In the rows, 128 means zero.
Turns in one plane each, and the order they were made in; the first pair answered
K:
[138  96 127 159 134 139 125 141 139 133 124 140 114 106 117 143 124 113] => [138  99 127 161 132 138 125 143 138 135 125 139 112 107 117 142 122 111]
[119 103 151 118 148 124 116 154 149 131 117 132 123 135 148 142 111 125] => [121 110 150 119 150 120 116 155 147 134 112 135 116 132 148 144 114 127]
[111 228 135  90 123  95 145 141  93 150 110 105 122 144  97 141 155 143] => [107 227 125  97 115 100 141 140  97 161 127  94 122 155  94 111 139 131]
T:
[108  84 122 160 132 142 140 115 117 118 140 150  98 136 149  95 100 115] => [112 118 126 123 106 162 161  98 116 120 122 127 157 151 100  94 108 141]
[152 101 120 165 138 146 137 110 132 136 130 167  96 116 144  97 117 115] => [149 118 123 140 119 167 160  90 130 134 117 152 136 131 108  85 117 132]
[142  93 115 132 126 127  92 140 150 134 169  95 168 126 129 115 123 114] => [140  90 114 132 127 128  94 138 149 133 170  97 164 128 132 112 120 113]
M:
[ 73 138 161  94 150 120 129 115 128 117 152 108 135 162 127 136 111 103] => [ 98  75 167 129 163 115 127 119 137 101 129 143 121 124 142 159 131 118]
[120 104 151 111 143 122 100 140 143 122 161 124 127 130 149 157 133 115] => [121  86 150 112 125 154 142 104 137 111 133 133 150 133 114 127 131 145]
[120  79 129 160 145 129 133 134 143 114 141 140  99 116 155 115 121 123] => [102 122 123 130 121 151 157 110 131 121 144 116 124 149 122  78 104 127]
[ 97 151 135 107 139 136 143 116 121 141 121 115 128 114 130 134 128 123] => [108 128 137 123 149 126 132 126 126 137 117 128 118  98 145 151 138 123]
Then:
Between the rows of a pair lie two turns.
[136 159 107 125 103 160 130 116 137 126 132 111 224 149  51 127 148 158] => [161  94 113 162 117 154 129 121 147 110 109 145 210 111  67 153 168 173] -> M then M
[122 163 116  91 128 103 100 146 114 136 171  93 143 133 139 134 132 111] => [138  61 119 144 130 131 144 111 113 104 126 150 132  95 136 116 139 145] -> T then M
[120  96 154 111 142 131 135 126 135  90 126 132 152 124 140 178 137 130] => [102 129 150  91 128 145 149 111 125  97 135 113 163 151 123 148 122 127] -> T then M
[127 108 118 119 143 135 105 157 142 122 163 128 151 138 138 170 124 125] => [113  87 115 124 129 164 141 123 132 110 153 136 158 148 121 128 108 135] -> T then M
[164 109 111 121 105 152 147 134 170 158 118 111 192 117  85  89 117 180] => [139 114 107 142 145 106  85 180 173 169 183 108 114 122 168 102  95 113] -> M then T
[164 166  93 142  90 150 112 165 126 173 101 119 153 111  77 107 139 108] => [146 117  88 183 113 143 107 166 121 162 121 145  92 103 126  86 117  80] -> T then T
[122 113 133 137 147 132 153 125 116 111  95 150  97 108 146 152 132 152] => [ 97 175 129 100 137 130 144 128 109 126 125 114 107 146 140 135 113 129] -> T then M
[122 143 124 126 134 129 124 134 125 127 138 116 130 133 119 129 118 123] => [133 114 125 141 138 131 128 132 128 118 124 133 124 117 120 134 126 133] -> T then M
[122 125 129 127 116 151 152 108 124 124 112 140 147 128 112 108 135 135] => [105 140 128 128 134 126 117 135 125 133 150 130 115 138 150 116 122  97] -> M then T
[156 136 105 177 136 143 153 105 127 152 119 173  79 103 129  93 137 155] => [139 103 104 172 119 161 149  93 141 147 153 148 116 125 124  60 113 138] -> K then K
[154 142 116 131 120 117 114 142 139 134 105 127 147 118  97 140 137 125] => [149 128 115 149 134 106 102 151 137 134 116 137 116 112 123 140 130 110] -> M then T
[104 141 141 118 150 118 135 127 120 107 126 138 102 137 157 158 135 118] => [115 140 143 110 136 134 158 110 119 104 101 140 131 134 125 152 145 145] -> M then T
[138 125 139 120 153 115  97 152 136 139 170 128 102 121 147 141 133 131] => [118 103 137 126 145 136 119 128 131 130 176 130 100 137 145 101 111 127] -> K then T
[127  97 136 150 129 117 114 141 126 124 149 117 141 120 134 134 124 119] => [133 123 134 131 115 125 124 136 125 130 136 107 166 126 106 134 132 134] -> M then T
[131  81 152 133 138 114 106 148 153 117 133 115 142 116 156 155 128 114] => [144 111 144 142 148 102 104 157 144 128 116 126 112 103 158 164 137 123] -> K then K
[102 106 175 106 179 116  99 163 140 131 156 105 105 150 190 156 135  93] => [ 85  54 177 119 164 157 152 113 130 105 137 122 117 157 170 104 116 113] -> T then M
[113 112 128 159 120 136 139 114 166  90 162 114 152 165 103 116  91 100] => [129 134 140 134 121 127 136 124 170  87 139 109 181 157  86 165 121 123] -> T then K
[115 125 144 100 114 138 142 117 147 107 167  96 157 158 119 109 109 116] => [118  75 148 126 129 133 136 121 153  95 166 117 138 138 146 120 114 112] -> M then T
[123 133 140 125 136 110 121 157 143 148 112 102 135 142 128 135 149 130] => [134 119 138 139 135 117 137 147 140 146  93 117 132 130 118 130 154 144] -> M then K
[122  96 105 127 121 141 131  94 178 148 106 151 121  87 124  66  95 111] => [129  88 107 136 134 125 111 112 183 149 114 157 106  76 143  85 100 102] -> M then M
[108 156 145 111 147 115 112 114 110 122 130 155  91 154 158 159 131 109] => [123 131 147 111 129 141 149  86 110 110  92 168 125 144 119 152 144 148] -> M then T
[194 107 106 167 120 106  89 169 163 162 124 124 147  91 110 148 144 146] => [169 132 109 131  89 145 131 130 153 155 118 101 196 127  66 108 129 161] -> M then K
[ 87 122 123 131 145 120 114 144 126  94 160 132  93 156 179 129 114  76] => [104  78 128 148 137 151 164 108 117  71 100 169 107 131 148 127 134 125] -> M then K
[108 109 117 171 132 145 154 125 116 106 129 129 128 129 143  91 142 117] => [115 155 120 147 140 116 114 162 126 123 149 104 135 132 154 132 156 100] -> T then M
[ 98 117 157  92 130 121  99 140 127 108 162 104 152 137 144 165 133 112] => [101  65 158 115 123 148 136 109 124  89 134 131 154 126 131 140 131 136] -> T then M
[127 126 142 127 124  98  91 123 149 140 190  98 122 144 164  96 106  73] => [145  52 150 160 128 112 110 108 155 116 161 133 124 114 166 103 120  98] -> T then M
[134 111 134 118 134 123 166 145 104 121 118 127 116 127 116 109  96 140] => [126 122 134 110 136 111 144 159 108 127 142 114 114 136 131 115  90 120] -> M then K
[137  81  98 194 131 109 130 159 129 126 140 108 113 118 141  79 106 111] => [111  97 104 161 114 129 144 141 125 120 153  82 150 149 123  62  93 108] -> K then M
[145 172 108 109 128 137 129 132 131 124 135 125 137 146  83 135 135 142] => [161 129 108 139 135 139 137 128 133 114 113 155 122 120  88 140 146 156] -> T then M
[121 132 135 118 133 132 126 132 129 121 125 122 142 131 125 132 140 130] => [124 124 135 123 133 136 131 128 129 119 118 128 140 126 123 127 140 136] -> T then M
[111 163 139 119 168 118 138 140 108 113 109 150 104 145 129 135 125 140] => [107 163 130 126 163 122 141 135 107 121 118 146  97 151 127 112 112 134] -> T then K
[162 108 163 122 133 136 111 133 151 118 106 125 184 103  99 161 160 157] => [139  53 158 166 154 136 111 126 144 103 126 152 122  99 148 128 134 129] -> T then T
[123 104 122 126  98 155 118 121 151 127 172  87 176 148 106  79 100 106] => [117  95 147 109 125 131  91 147 161 107 179  90 177 142 140 149 123  96] -> K then M
[117 136 138 163 134 148 156  94 123 122 120 144 104 125 116 100 128 136] => [146 176 140 145 133 127 133 122 133 139 111 129 127 114 100 147 154 146] -> T then T
[146 148 121 129 113 134 119 144 124 144 118 131 129 136 116 108 138 124] => [142 137 119 135 114 133 112 147 129 142 132 129 128 137 125 101 129 113] -> T then K
[178 103 136 142 140 125 144 109 128 135  97 171 126 108  92 110 148 191] => [134 184 132  88 127 116 112 124 128 160 166 103 145 169  97  87 112 138] -> M then K
[174  84 124 132 131 119 119 132 152 124  97 154 162  87 113 185 155 159] => [154 192 103  98 106 133 142 114 128 158 103 119 165 130  71 125 127 157] -> K then M
[121 107 126 122 111 101 103 133 143 136 138 121 122 128 127 144 134 119] => [130 106 125 119 101 112 118 122 143 134 119 125 141 123 107 141 140 138] -> M then T
[153 220 123 129 127 133 125 160 132 129  64 171 135 142 108 123 145 150] => [141 162 123 172 154 120 111 168 131 117  81 200  76 126 161 116 132 124] -> M then T
[ 87  92 127 103 138 123 130 113  99  76 182  86 101 139 140 112  97 117] => [ 88  77 141  99 143 127 140 107  99  60 162  98 111 131 138 136 112 130] -> K then M
[175 150 150 148 127 117  98 134 131 143 129 133 112  88 110 135 144 143] => [172 145 140 153 111 133 113 117 129 147 130 126 123  97  90 101 130 147] -> K then M
[105 119 146 122 112 139 125 115 141 121 174 101 184 169 147 104 115 104] => [114  89 147 134 110 152 143 102 142 110 152 117 191 157 137 100 121 123] -> M then M
[145 121 137 141 121 118 113 110 126 116 102 135 141 108 139 133 146 125] => [141 136 137 137 125 107 100 123 127 122 115 126 134 112 150 139 143 112] -> M then M
[ 91 120 136 134 120 129 120 118 135 123 144 110 133 117 165 150 135 106] => [ 89 105 137 138 117 139 133 107 133 117 137 116 140 117 159 141 134 113] -> T then M
[117 197 118 102 115 116 151 144 118 145  68  88 135 141 109 133 125 144] => [145 130 119 151 143  85 113 178 137 142  74 116  99  98 156 169 141 130] -> K then M
[142 129 128 154 141 124 138 138 130 129  82 165 101  87 132 151 155 147] => [124 117 127 148 126 151 170 107 121 118  79 162 116 107 115 115 139 155] -> T then T
[113 173 104 157 101 127 133 154 104 164 114 100  82 156 131  86 131 135] => [126  86 114 191 116 118 107 170 128 146 130 116  80 130 165 113 139 124] -> K then M
[112 116 117 157 150 125 137 108 108 140 130 130  82 151 161 106 107 123] => [110 122 116 153 148 126 138 105 106 143 132 125  86 155 158 103 105 121] -> M then M
[ 75 187 133  57 120 117 149 104 112  95 128 108 154 144 117 137 122 128] => [100 213 121  73 135  82 111 141 117 119 136 109 122 124 138 162 130 115] -> T then K
[141 133 150 119 131 116 100 134 129 134 160 123 117 134 147 148 130  81] => [122 102 156 120 129 132 119 112 125 116 159 131 121 143 150 133 121  83] -> T then K
[168  93 119 148 118 142 143 131 154 144 119 134 144  99 117 129 137 154] => [167 106 121 148 132 118 114 156 157 153 140 126 126  98 141 150 138 133] -> M then M
[135 148 133 123 137 100 128 141 154 149 109 120 136 132 130 142 146 116] => [110 111 132 142 139 116 149 118 145 135 118 132 113 141 145 102 123 106] -> T then T
[121  84 141 150 131 124 115 139 131 109 166 129 113 148 159 126 115  98] => [124  84 154 145 142 120 120 141 127  99 146 142 112 138 163 157 134 110] -> K then K
[139 157 129 109 124 123 122 140 135 140 126 113 147 125 108 149 130 137] => [136 140 123 134 136 110 105 153 136 144 144 122 112 118 136 140 119 116] -> T then K
[140 150 118 149 117 141  95 152 144 136 141  97 146 157 149  88 116 102] => [154  91 123 172 115 159 121 131 146 116 112 124 156 135 139  87 126 129] -> M then T
[169 130 151  67 105 143 122 137 178 118 113 118 166 138 108 164 126 133] => [150  71 146 120 135 130 110 142 172 106 138 152  89 125 172 142 102  99] -> T then T
[ 85 125 130 102 120 132 145 112 126 107 154 111 137 164 137  97  98 106] => [133  89 140 126 142  97 108 152 148 106 134 135 133 112 156 173 142 118] -> T then M
[113 155 129 111 161 105 117 135 135 133 124 138 101 119 128 145 144 114] => [ 96 132 123 124 159 116 128 119 131 127 136 140  90 129 137 112 125 105] -> T then K
[148 153 123 152 134 131 108 150 121 146 130 111 110 141 123 118 129  98] => [144 157 122 144 123 146 125 134 117 144 121 108 124 149 106 102 124 107] -> M then M
[118 203 100 112 111 137 137  99 129 152 145  88 159 184  86  39  82 101] => [141 208 108  94 110 113  96 133 153 158 159  66 196 176  88  94 105  96] -> T then K
